128 stands for zero in the data rows.
How far apart are the two rows of each pair, measured in a hidden way? 0 means very close, and 20 very far. Two or three weighted sums of its numbers give each row a place; it is the straight-line distance between the places.
[143 110 106 106 144 133 116 167 135 108 135 143 123 129 155 156 140 136
  78]
[110 126 154 169 144 111 136 100 108 153 107 122 123 114  94 116 109 119
 139] 8
[ 98 171 102 118 129 103  99 100  99  93 123 103 148 124  88  83 118 148
 165]
[ 79 139 128  90 150 127 119 115 107 128  81 122 124 102  95 123 131 128
 144] 6
[118 169  57 163 131 113 129 115 110 106 122 133 141 155  83  93 110 130
 153]
[123 137 151 151 115 132 147 107 136 161 100 113 124 128 102 130 113 120
 119] 4
[158 124 136  95 123 154 132 160 160 115 164 169 170 178 181 164 154 145
  76]
[129 132 132 133 113 127 125 108 107 161 127 112 145 130 139 134 122 123
  98] 11
[ 73 117 155 118 150 115 121 121 123 114 110 112 122 100 109  96 135 107
 158]
[150  86 115 165 123 162  55 140 129 114 116  96 144 179 151 133 153 100
 147] 15
[154 113 129 127 149 137 124 161 146 108 141 133 155 146 139 135 144 146
 140]
[102 143 126  84  96 131 151 131 153 125 104 135  95  91 137 123 133 128
 127] 12
[149 118 140 125 142 149 133 170 130 130 148 154 157 140 155 169 155 139
 128]
[104 186 121 137 120 130 118 112 105 127  94 111 154 126  98 108 123 146
 149] 7
[152 111 149 137 135 154 115 155 137  98 148 162 136 149 163 167 150 117
 126]
[157 119 140 120 139 132 134 164 130 132 168 136 116 149 128 162 146 147
 116] 8
[ 87 141  95 103 129 131 142 122 147 142 112 113  93  87 126 124 126 109
 111]
[146 124 133 129 166 131 100 155 116  95 147 141 118 143 149 151 133 126
 125] 9
[152 118 139 103 153 166 125 169 146 100 158 169 164 144 147 138 155 111
 104]
[122 167 117 154 125 118 111 111 112 101 129 135 161 156 113 123 119 132
 134] 11
[130 121 151 135 135 117 138 115  96 166 122 116 147 132 122 139 101 126
 147]
[140 110 133 133 178 136 108 141 133 117 124 167 119 159 122 142 138 142
 143] 6
[118 166 143 130 125 133 113 104 117 135 136 120 147 117  91 105 134 168
 144]
[116 171 118 132  90 132 118 117 139  95 160 128 141 154 117 124 107 128
 130] 13
[137 129 139 134 120 133 169  99 115 151 121 127 129 104 117 127 131 145
 153]
[104  77 193 125 117 123 165 142 143 144  90 125 151 126 142 112 107 134
 119] 9
[102 134 151 164  93 124 147  96 119 133  97 129 118 125 129 109 107 129
 138]
[140 133 135 140 121 113 136 108  98 157 116 129 125 114 115  92 112 140
 136] 4
[ 84 134 114  91 156 138 124 124 111 115  86 106  96  87  86  99 119 118
 165]
[ 70 121 116  87 147 131 127 105 104 142  92 119  90  96 108 121 116 103
 180] 3
[132 115 158 187 114 136 166 118 130 139  93 126 125 119 118 127 112 116
 138]
[142 109 144 102 150 155 113 174 143 123 142 146 112 145 158 167 160 112
  72] 10
[146 152  98 157 128 115  99 111 108  82 122 130 115 159  91 107 118 126
 130]
[181 113 130  99 147 123 128 161 133 116 154 134 138 145 145 164 139 122
 137] 15
[121 125 125 135 104 123 144 103 119 153 139 129 148 138 135 111 125 113
 131]
[116 178 116 140 117 104 104  97 129 104 110 118 146 121 102  83 104 172
 128] 5
[115 130 159 162 133 137 166 139 132 108 134 143  93 120 102  98 132 107
 173]
[135 130 148 159 124 115 145  97 112 153  96 119  93 120  99 112 110 129
 158] 7
[151 109 121  89 155 146 116 157 152 104 125 154 134 156 135 146 132 119
 143]
[152 109 125  99 129 140 119 165 150 131 162 148 132 160 154 151 144 126
 132] 4
[121 126 141 147 128 127 158 115 137 134 133 114 141 114 129 143 128 123
 149]
[182 110 161  89 163 147 110 161 130 112 130 130 125 132 161 177 144 120
 106] 10
[119 136 140 125 134 126 140 125 138 159 135 114 131 120 126 136 111 143
 123]
[149 128  78  99 143 133 109 146 124 132 144 155 135 159 144 142 152 130
 140] 7
[118 135 155 136 116 127 129 122 133 152 105 138 130 114 121 136 116 148
 103]
[131 111 118 126 136 120 150 121 118 155 107 100 105 114 104 117 100 103
 142] 7
[134 139 130 144 121 132 161 101 106 138 137 111 131 122 133 128 121 151
 106]
[132 130 143 143 116 124 152 110 120 161 120 109 133 124 111 145 117 144
 110] 6
[105 138  89 127 125 110 130 109 105 149 103 136 111 109 108  96 112 130
 145]
[160 120 123 105 122 141 124 162 166 100 159 141 148 134 162 156 142 147
  78] 9
[148 103 130 110 139 146 133 160 150 107 168 139 131 151 148 156 141 102
 117]
[123 121 138 161 121 118 142 121 129 142 128 125 138 135 137 133 117 104
 103] 6
[145 125 145  89 173 153 121 166 158 103 141 140 131 155 140 113 147 121
 167]
[123 127 134 145 130 121 131 111 126 147 102 127 115 121 117 101 117 127
 145] 13
[129 141 132 140 129 134 127 119 116 177 133 119 135 116 135 121 119 133
 125]
[144  99 139 116 146 109 104 161 149  96 142 142 114 144 138 141 130 183
 154] 18
[136 149 135 144 132 109 139 104  97 160  96 126 119 102 119 146  98 114
 133]
[137 105 121 139 159 135 122 147 139 133 147 135 129 156 138 156 139 134
 142] 13
[159 111 131 118 134 147 129 151 150  98 144 176 128 159 157 134 162 162
 107]
[151 111 135 143 160 141 133 160 132 115 138 176 140 147 161 154 144 147
 131] 5
[142 139 146 160  79 130 141 117 122 150 134  99 128 119 143 162 129 125
 110]
[142 116 133 120 106 125 144 113 132 153 146 107 149 128 133 140 125 137
 109] 11
[141 122 123 110 145 145 111 157 141 110 151 140 155 157 156 179 147 146
 109]
[129 186  92 129 107 127 113 108 124 106 134 146 138 150 112 103 114 101
 160] 3
[115 158  74 160 133 113  97  96 112 119 118 123 130 167  87 126 111 144
 124]
[109 132 162  66 146 110 128 107 118 131  88 116  77 113 134 130 125 116
 156] 11
[122 139 147 144 110 137 151 113 131 156 118 122 137 112 108 121 124 151
 122]
[ 62 131 112 114 129 135 133 118 113 107 101  99  99  82 107 122 118 147
 152] 6
[103 161 103 152 136 107 105 111 116 105 117 132 149 118  85  72 117 158
 166]
[115 135 112 151 120 103 145 110 122 149 124 136 111 116 122 119 118 123
 119] 6
[ 94 148  98 103 151 125 113 120 113 120  88 122  66 111 100  92 117 121
 195]
[ 83 145 153 136 116 135 147 118 137 137  93 120 120  81 120  87 127 114
 135] 11
[156 118 167 132 136 156 136 131 143  94 134 156 144 176 169 174 152 137
 102]
[133 186 111 139 127 106 111 104 122  83 134 127 161 157 111 106 113 115
 149] 7
[134 131 148 140 113 118 140 110 126 161 129 113 137 103 111 139 113 113
 128]
[109 117 138 175 115 155 167 134 127 107 152 135 102 120  97 111 138  99
 114] 11
[141 114 106 105 152 157 113 154 168 112 145 155 147 133 147 129 149 122
 112]
[158 125 128 120 161 142 104 165 120 134 158 153 121 123 142 152 141 106
 119] 9
[109 130 128  88 131 118 121 118 118 115  69 113  89  95 109  90 131 139
 160]
[142 173 119 132 111 127 121 128 104 115 137 139 114 146  92 116 122 135
 146] 14
[110 138 131 140 124 106 149 103 122 152 121 123 111 111 104  81 117 139
 104]
[132 159 120 128 112 108 111 119 117 106 147 137 149 162 127 127 135 122
 165] 14
[ 90 160 134  94 128 133 132 107 119 106 123 119 110 100 133 110 130 109
  99]
[102 144 112 100 122 141 149 120 133 131 101 130 105  97 111 118 129 145
 128] 7
[ 90 136 145 119 152 114  98 115 112 130  89 111  89  87 105  92 123 125
 139]
[112 129 131 142 115 122 135 115 135 161 125 119 121 110 118  92 122 125
 137] 8
[168  99  72 136 148 151 109 146 140 104 153 146 126 132 156 135 140 133
 127]
[137 155 106 161 105 125 118 131 112 137 159 139 140 148 106  94 106 153
 129] 7
[ 80 142 133 101 143 112 138 110 106 124 102 124 112 102 115 102 126 122
 132]
[ 86 140 152  92 132 127 127 121 126 136 109 112 100  89 121 126 128 111
 143] 2
[104 142 135  79  99 142 149 117 140 138 118 126 113 104 144 129 137 122
 109]
[131 133 165 130 109 111 163 105 111 121 104 122 120 114 118 126 125 157
 171] 15
[134 139 134 140 125  96 158 110 116 175 128 122 125 121 121 150 119 136
 106]
[108 180 125 179 101 124 107 118 126  89 148 149 145 161  93 104 132  99
 140] 5
[119 151  85 131 116 101 105 111  95  97 142 119 108 146  83  89 117 113
 175]
[114 127 143 110 102 121 169 120 131 166 111 103 132 107 112 147 118 152
 114] 4
[144 123 120 117 139 144 113 169 146 124 163 132 141 148 152 158 146 126
 104]
[107 133 124 143 111 134 141 117 122 153 124 121 127 135 130 141 112 120
 109] 8
[125 140 160 179 116 137 170 137 148 113 145 146  95 137 118 136 143 121
 140]
[151 130 128 107 142 143 123 164 173 107 148 170 139 147 169 151 145 157
 106] 7
[143 127 142 126 153 147 112 159 152 109 168 155 137 138 164 114 149 134
 117]
[133 163  90 125 138 105 100  96 100 107 122 113 146 156 101 113 111 130
 160] 18
[130 171  95 106 109 118 101 103 112 110 126 103 146 120 100 121 127 138
 157]
[113 163 117 126 108 126  92 109 116  96 137 135 145 160  97 102 116 129
 160] 2
[155 104 122 110 125 153 126 158 153 118 184 162 144 143 176 163 144 117
 100]
[131 135 142 155 136 128 154 102 123 130 101 121 149 114 108 103 103 137
 141] 6
[122 173 124 135 107 115 115  93 121 101 109 148 126 166  97  82 118 122
 175]
[125 142 121 147  98 117 152 104 125 154 131 113 145 122 136 130 116 113
 119] 3
[136 138 119 156 142 120 127 102  89 163  92 142 130 121  94  82 109 128
 146]
[128 140 120 127 116 108 153 116 127 160 109 120 148 109 120 112 127 165
 138] 12
[160 122 111 118 140 130 135 168 150 107 154 166 141 145 152 172 142 103
 133]
[135 105 120  98 142 138 124 169 157  98 162 134 124 146 144 147 144 140
 121] 4
[109 123 129  99 125 118 146 104 120 156 115 132 126 122 102  87  90 134
 158]
[160 120 143 103 146 147 115 160 145 113 146 155 134 142 165 160 144 121
 104] 6
[100 144 119  92 130 124 146  94 126 117  71 113  83  98  88  86 124 116
 172]
[119 132 142 134 112 111 135 110 108 150 101 125 125 114 126  92 108 148
 151] 1
[163 122 120 140 123 155 145 162 172 111 132 150 132 149 166 143 153 147
 113]
[133  92 144 136 153 150 117 153 148 115 141 164 130 139 150 137 149 126
  98] 11
[167  73 146 163 125 155  32 167 112 107 110  96 153 182 134 130 149 112
 179]
[136  73  86 178 143 135  42 137 132 105 132 109 141 186 120 135 152 110
 184] 9
[131 140 146 147 100 117 152 102 127 151 103 135 132 114 106 137 119 149
 150]
[158  94 152 124 132 140 130 152 140 120 145 162 150 151 141 143 142 143
 109] 6
[ 93 126 135 108 133 130 142 125 131 137 106 109  96  93 101 114 126  88
 148]
[117 188 131 128 117 114 110 109 130  95 117 128 127 142 110  93 125 165
 122] 5
[143 105 148 129 158 131 128 158 125 107 149 143 139 138 148 153 142 144
 117]
[165 121 104 121 151 150 121 153 138 124 149 128 152 152 148 142 150 140
 129] 1
[124 134 132 130 121 116 128 122 113 160 137 106 132 107 124 114 114 105
 104]
[ 78 122 133 120 154 112 105 109 123 117  97 104 103 104  93 103 111 110
 167] 7
[170 110 132 124 167 130 142 148 149 101 161 136 153 171 159 169 137 136
 104]
[114 178 100 147 121 108 123 120 109  80 128 156 167 155  99  95 116 122
 141] 10
[124 134 136 137  94 133 132 101 124 164 127 112 135 127 127 138 123 139
 131]
[ 87 125 156 127 129 112 109 103 137  96  83 108  80  89 104 111 129 114
 166] 8
[124 143 138 148 112 123 150 112 135 139 125 127 152 117 132 133 132 136
 120]
[154 137 120 152 131  98 137 104 108 159 118 102 122 121 110 113 111 120
 127] 4
[155 114 145 131 127 154 136 166 161 126 155 154 147 137 156 188 131 114
 114]
[ 98 149 136  75 135 134 135 122 127  96 111  98  95 107 103 106 144 129
 131] 12
[162 102 138 117 134 152 127 159 146 112 166 184 162 152 166 162 155 147
  91]
[112 169  82 142 124 121  82 127 106 113 130 135 142 151  85  94 109 108
 118] 9
[ 87 145 115 108 132 126 120 122 123 130 123 112 106 101 114 116 125  98
 110]
[131 115 156 126 114 131 133 122 113 164 137 115 121 125 124 131  97 129
 102] 10
[112 129 138 143 124 101 124 114 101 174 123 101 133 118 119 134 102 111
 127]
[132  74 169  93 118 128 143 151 159 121 117 133 141 104 150 152 127 136
  90] 6
[150 117  89 117 151 134 112 160 127 141 167 166 146 130 153 175 141 127
 121]
[145 109 135 113 156 136 133 160 125 126 152 143 132 137 138 131 136 141
 125] 3
[143 117 131  93 152 131 126 152 127 110 146 151 124 147 120 142 126 122
 123]
[143 118 153 117 142 149 134 164 158 117 164 156 148 151 160 164 149 148
 103] 5
[118 169  94 127  95 134 130 104 124  94 141 158 132 155 108 100 110 143
 140]
[105  60 171 116 116 119 132 132 140 142  84 123 154 129 144 124 121 120
  93] 15
[132 116 114 133 120 104 133 107 101 142 119 116 148 107 121 150 106 103
 142]
[111 140 112 137 134 108 159 122 103 172 123 119 104 114 111  97 115 114
 137] 7
[140 130 141 154 110 102 149 109  94 156 121 120 121 100 110 117 130 161
 115]
[111 137 115 143 107 131 150 107 117 115 112 139 132 122 105  93 120 111
 139] 3
[157  78 141 183 102 158  60 136 132 112 123  86 179 177 146 132 154 116
 155]
[156  92  92  97 148 137 115 158 147 115 160 147 148 145 151 150 147 113
 103] 5
[131 166 103 147 140 112 114 113 115  79 152 135 132 154  91 105 111 144
 128]
[105 128 168 174 117 149 156 140 132 114 141 146  75 126 111 121 137 125
 163] 6
[ 98 135 145  98 155 130 133 125 124 130  98 130  96  89 114 121 130 155
 127]
[129 176  78 113 113 134 126 127 127  74 183 141 136 144 108 100 120 131
 105] 8
[159 119 100  79 125 154 124 152 141 131 142 149 150 162 173 164 143 127
 100]
[109 131 119 119 132 116 154 119 130 141 140 125 119 105 132 124 114 140
 116] 6
[114 150 139 137 107 117 144  96 144 146 115 135 126 116 113 107 122 126
 139]
[141 132 122 132 133 121 146 114 109 155 131 111 140 112 130 138 113 122
 134] 9
[105 108 105 133 153 132 149 114 112 143 110 134 145 120 109 126 118 129
 139]
[124 119 131 152  98 120 141  99 115 142 116 104 139 125 122 118 120 127
 107] 5
[100 127 133 108 117 130 142 113 137 114  95  99  97  98 120 116 135 117
 115]
[169 104 172 128 133 127 128 143 152 110 159 138 115 157 157 148 144 145
 143] 17
[147 124 134 119 155 143 107 146 138  86 168 146 140 148 155 144 144 142
  84]
[112 132 139  96 152 115 123 106 125 144 118  90 107 104 129 145 123 103
 131] 4
[141 113 146  92 122 143 143 158 136 126 167 155 141 147 158 147 153 163
 134]
[140 130 143 146 115 106 128 120 112 177 127 117 142 115 130 147 108 138
 119] 6
[133 131 116 131  99 142 145 165 164 105 148 170 135 139 177 155 152 129
 109]
[174 106 125 117 122 146 104 149 136 105 154 148 143 149 159 159 154 132
  93] 5
[163 121 148 114 151 150 144 168 146 107 166 149 124 160 178 159 158 124
  94]
[157 104 117 123 124 158 141 165 167 107 172 162 140 143 165 151 155 134
  86] 4
[ 72 139 153 103 116 131 139 115 151 120  97 119 114  80 120 106 128 141
 103]
[138 125 135 109 149 114 121 174 153 102 173 151 141 145 146 123 152 123
 106] 14
[126 119 132 156 112 120 146 104 137 168 100 114 124 115 130 119 126 150
 141]
[126 149 120 143 123 117 134 122 128 163 120 125 113 103 120 104 113 138
 146] 2
[121 137 144 143  91 130 170 109 146 127 109 119 140 137 129 152 131 142
 109]
[163  77  79 180 106 145  57 153 139  99 133  85 161 186 154 118 141 125
 143] 11
[ 79 148 168  78 152 117 133 104 118 130 105 112  88 103 100 115 108 115
 144]
[155 132  98 137 141 137 133 156 168 126 157 162 153 153 144 123 148 152
 132] 7
[127 141 112 136 105 113 152 115 125 154 146 104 149 117 126 144 111 111
 113]
[140 126 119 138 158 146 110 172 146 113 155 160 131 122 146 154 143 121
 128] 8
[177 125 131 101 121 157 119 168 135 111 180 131 154 156 162 200 152 135
 118]
[121 152 120 127 123 115 150  95 124 171 137 109 142 114 113 136 120 137
 139] 11
[101 144 142 114 152 131  93 109 120 126  93 118  99  99 110  98 110  96
 136]
[156 100 130 113 154 149 123 172 146 116 169 146 136 135 155 165 146 151
  84] 11
[117 123 154 123 113 100 156 115 117 164 125 106 128 106 116 121 132 119
 129]
[141 127 145 135 118 113 142 110 137 152 113 125 148 126 129 135 110 114
  84] 6
[100 145 140 101 143 123 132 112 113 118 107 108 119  82 126 133 131  98
 137]
[135 147 162 133  99 108 144  98 102 146 114 130 118 122 124  85 116 117
 160] 3
[116 176 107 148 117 126  86 123 121 105 138 129 135 144 115 153 117 148
 164]
[140 100 128 131 134 151 131 168 147 112 178 162 136 130 159 150 136 127
 107] 12
[137 145 115 127 133 129 149 119 100 153 115 108 140 114 114 112 125 138
 129]
[134 134 124 126 105 115 142 105 120 128 119  97 117 121 136 132 129 143
 108] 2
[139  79 121 169 108 150  59 144 120 112 109 115 130 174 137 128 149 123
 155]
[ 77 140 138 102 124 120 143 116 143 137 142 124 115  93 122 103 134 134
 136] 17
[162  92 113 130 141 125 126 146 149 113 166 154 125 159 158 125 143 111
 138]
[125 128 136 161 121 108 150 108 120 137 107 110 131 113 114 136 115 150
 101] 15
